In the data rows, the value 128 means zero.
Some points, each followed by its number:
[115  54  69  52  67  68  41 139 105 156 203  22  84 162 103 138 134 133 129 174 110 102 173 147 144 179 101 120  90 107 185 255] 0
[105 170  17 111  91 153  43 126  93 140 189  62  93 138 106 197 129 117 157  48 163 121  95 122 155  89 102 127 131  88 106  94] 1
[ 78  78  58  63  78  86  43 148  71  81 155 140 129 145 172 141 107 138  90  87  99 146 153 119 115  98 121 139 127  75 163  75] 2
[129 167 196 211 152 127 163 121 143 207 112 164 148 110 153 114 176 101 121 132 141 131  98 110 115 146 155 124 117 142  83 116] 3
[153 102 216 110 209 118 201 109 192 106  90 121 121 123  93  99 128 149 126 183 135 135 155 169 131 143 110 117 148 148 154 118] 4
[126 183 209 202 171 133 187  86 160 183 102 146 135 107 125 116 157 129 135 156 152 110 105 125 131 178 151 109 112 136  98 140] 5
[107 185 229 214 180 128 217  40 138 184  97 144 140 124 130 126 154 129 119 136 154 117  94 121 127 174 170 122 116 139  89 173] 6
[ 80  77  76  55  95  87  58 150  78  63 166 112 140 133 138 135 103 144 122  96 102 130 164 121 110 111 118 135 138  82 158 103] 7
[137 167 200 209 156 121 180 109 134 206 106 162 143 115 132 107 168 119 120 133 139 132 100 138 118 145 146 135 132 122  76 104] 8
[152 175  47 193  95 200  80 163 147 160 173 141 129 107 157 190 129  92 145   7 169 162  55  84 171  89 131 128  71 115  37 104] 9
[145 128  63  77  64 123  68 159  84  60 126 137 172 132 145 127  97 137 123 103 113 137 147 123 115 110 129 142 141  77 161 104] 10
[157 174 185 214 125 119 164 144 175 185 120 154 140 109 135 101 163 119 126 164 119 140 130 144 112 133 124 136 127 140 102 107] 11
[147 169 194 199 140 111 153 131 153 199 116 158 141 104 140 125 163 116 136 157 140 127 121 128 107 162 140 125 141 134 102  99] 12
[162 175 184 218 133 124 166 151 157 196 113 156 136 112 146 101 175 121 125 150 127 130 123 130 103 136 129 123 138 136  94 108] 13
[ 88 151  11  95  61 126  60 115 110 163 211  29  72 153 107 172 148 120 149  94 132 121 123 132 146 122 110 127  92  88 149 255] 14
[131 181 196 224 158 142 180 122 154 186 110 155 138 105 121 118 163 115 123 144 149 124 110 117 115 170 143 125 119 124  99 120] 15
New points follow, each followed by the numbers of its three nearest points above, looking only along the 3 directions in which the numbered points spread most, nearest first.
[179 161  63 108  58 221 125 166  87  83  78 189 181 134 186 145 116 119 112 112 115 169 108  90 116  99 133 155  87 134 159 103] : 10 2 7
[115  47 218  64 219  47 134 124 151  88 113 102 130 109  83 102 105 137 138 170 152  71 155 176 168 140  87 117 142 180 158 127] : 4 11 12
[170 156  42 105  39 255 125 151 106  82  71 202 167 150 188 152 119 107 132 122 110 173 113  84 122 112 137 143  96 147 153  94] : 10 2 7
[181 161  74 114  62 208 121 155  83  73  82 158 176 143 177 130 104 120 112 107 104 171 126 100 118 107 133 154  96 114 156 105] : 10 2 7
[149 126 199 142 186 128 194 142 191 129 110 141 115 120 110  89 135 146 135 182 121 147 161 152 112 134 123 121 157 159 133 109] : 4 11 12
[132  42 182  88 185  41  72 148 125  77 135  90 115 111  85 120  82 131 131 181 133  64 182 167 153 160  82 118 132 168 145 166] : 4 7 0
[143  94 187  96 224  96 185 122 208  96 113 126 108 120  85  93 106 148 132 168 140 133 158 122 141 130 133 109 208 197 174 110] : 4 11 12
[130  48 203  74 215  55  85 144 136  76 127 108 130 106  78 118  95 130 133 180 140  54 173 178 155 138  88 111 137 189 146 138] : 4 7 10
[152  90 184 110 204 141 215 108 193  90  94 128 111 119  93  94 118 156 131 182 131 138 150 143 120 124 125 118 156 168 143 114] : 4 11 12
[147  91 147  97 212 116 191 122 207  73 119 120  92 111  87  98  93 149 148 142 141 147 163  95 150 135 125 108 253 245 186 133] : 4 11 12
[131  50 154  61 129   1  57 148  90  79 170  52 122 155  92 125  97 134 120 194 118  88 203 175 136 178  97 119  85 136 218 255] : 0 7 4
[150 118 217 123 194 123 198 131 199  98  85 140 126 118 102  87 123 139 133 184 134 124 159 168 132 138 113 118 139 162 149 120] : 4 11 12
[165 137 197 136 183 129 190 132 200 133  94 135 129 115  99  88 123 142 127 205 124 124 156 169 115 131 106 132 141 147 134 112] : 4 11 12
